In the rows, 128 means zero.
X: 3 groups of rows, each row roughly a mix of its group's hidden directions
X (97 x 10)
[[109 157 122 114 105 165  87 128 139  80]
 [149  83  95 129  75 102 118 141 117 140]
 [113 119 148 139  67 134  92 134 167 137]
 [132  88 116 132  68 123 104 151 115 156]
 [153 106  93 131 158 124 156 106  73 130]
 [103 119 117 155 119  69 167 101 141 124]
 [141 122 110 153 163 151 134  64 108 123]
 [150 127 161  94 149  95 165 152  92 121]
 [133 152 151  86 168  86 149 143 143 149]
 [106 147 133 114 118 173  94 122 144  74]
 [103 159  98 163 109 168  94 104 134 140]
 [138  93 110 140  62 123  98 132 115 142]
 [140 110 135 117 161  88 161 139 127 183]
 [139  88 142 113 136  86 183 149 135 120]
 [ 96 172 155 161 114 137 119 142 108  85]
 [100 157 151 129  77 117 119 168 158 138]
 [139 141 114 118 193 125 167 120  95 120]
 [102 168 106 161 112 151  88  93 128 138]
 [123 144 137 130 139  79 151 163 113 179]
 [ 84 131 139 173 107 166 119 144 113  98]
 [113 164 122 135 118 185  83 119 118 148]
 [118 114 144 147  87 140  94 107 185 134]
 [118 118 133 159 115 156  88  81 166 140]
 [140  81  89 161  94 152 119 115 115 147]
 [135  71  90 148 108 149 125 124 122 166]
 [139 110 112 163  96 174 107 133 172 138]
 [112 125 140 160 128 165  93  75 152 138]
 [ 92 149 122 151 123  75 159  93 115 131]
 [163  81  84 110 119 147 112  99 139 143]
 [150 103 134 169 142  94 168 119 101 159]
 [102 154 157 129  86 123 111 157 176 132]
 [112 133 116 122 129 182  67 126 147 130]
 [117 106 127 128  70 122  91 165 133 156]
 [100 168 143  97 149 144  81 118  97 129]
 [132 164 145 133 132  71 115  86 102 124]
 [168  86  86 105 116 137 118  98 144 148]
 [156  86 149 102 140 100 171 159 132 119]
 [127  91 108 123 122 188 131 161 158 137]
 [152 120  94 116 124  98 165 153  76 130]
 [124 169 155 125 132 140 117 109 132  61]
 [134 119 150  97 151  68 163 123 104 123]
 [152  92  93 118  97 163 103  95 147 125]
 [116 138 102 133  90 171  83 126 125  91]
 [128 100 110 176  89 165 110 106 111 116]
 [ 92 162 101 157 114 148  93  89 131 141]
 [135 131 117 109 185 118 172 137  88 123]
 [138 151 153 120 139  65 149 110  92 121]
 [117 108 137 125  69 117 100 164 157 147]
 [151 130 145  94 140 183  95 162 116 130]
 [140 150 134  97 158 142 114 105 137  64]
 [ 85 146 177 159 149 126 155 151 119 113]
 [ 99 137 150 125  77 120 108 173 155 146]
 [158 105  98 134 167 132 151  85  93 118]
 [143 141 115 120 194 130 161 112  95 116]
 [105 159 124 105 118 163  91 136 139  77]
 [168  98 105  83 144 119 126 102 152 157]
 [108 167 129  99 149 157  79 116  97 133]
 [105 167 162 134 160  93 152 162 110 126]
 [137 127 117  96 156 100 165 173  92 123]
 [137  92 111 122 127 110 141 139 132 200]
 [110 175 139 145 123  85 113  84 104 130]
 [ 94 135 129 122 140  69 168 104 107 129]
 [135 125 119 123 196 143 144 102  89 120]
 [ 86 160 176 117 134 132 138 156 165 128]
 [127 150 166 104 161  85 162 142 144 150]
 [124 121 117 142 127  78 193 114 114 133]
 [149 133 109 132 186 137 153  87 101 112]
 [ 92 171 127 147 123  91 118  82 110 134]
 [117 169 166  96 159  92 147 148 143 131]
 [131 141 125 141 132  68 176 107 101 124]
 [118 112 135 130  64 126  84 151 147 139]
 [127 173 161 126 169  93 144 137 108 102]
 [135 130 116 103 154 100 176 160  86 119]
 [134 167 132 122 131 169  65 122 112 128]
 [104 169 162 139 159  97 150 159 106 115]
 [103 123 115 164 111  75 155  94 148 127]
 [132 106 129 147 102 150  75 101 170 142]
 [ 87 119 157 145  94 140  98 119 176 141]
 [116 106 137 132  66 124  90 148 157 142]
 [167  84 137 108 139 108 173 159 133 118]
 [148  98  97 102 130 167  89  94 141 114]
 [141 130 119 153 104 184  84 135 157 133]
 [130 175 154 111 139 128 119 113 137  66]
 [108 172 118 146 118 164  75 105 121 136]
 [101 148 108 138 119 177  75 110 141 140]
 [150  78 142 100 131 156 138 173 154 128]
 [149 123  96 117 123  99 164 155  73 130]
 [ 99 152 157 128  84 123 110 162 170 137]
 [143 146 120 118 193 133 157 112  96 109]
 [ 96 110  97 174 102 122 143 114 172 126]
 [137 120 116 130 127 172  95  93 126  74]
 [137 156 147  89 172  82 146 142 133 144]
 [143 133 106 117 150 110 174 141  69 121]
 [132 131 150 106 165  84 167 145 138 165]
 [112 115 145 148  71 142  91 117 164 139]
 [154 115 101 116  98  95 160 160  87 127]
 [147 104 108 110  88 100 135 174  93 135]]

one row of each group, then the others: which group is each in?
[ 89 147 153 181 118 131 145 156 101 110]
S
[139 127 145  90 158  90 167 139  88 121]
H
[145 123 103 109 124  93 169 168  88 132]
J

[145 145 140  96 141 184  91 151 105 135]
H
[131  96 135 152 110  78 177 126 155 126]
H
[147 102 120 107 162  93 155 137 129 181]
S
[144 120 148 129 130  72 185 137 111 120]
H
[147 137 109 134 188 137 157  91 102 120]
J
[154  82  91 150  98 129 104  94 125 144]
J
[127  80  93 154 101 142 125 136 116 176]
S
[118 107 118 143 129  68 179 116 137 117]
H
[ 92 118 155 139 115 181 121 118 155  90]
S
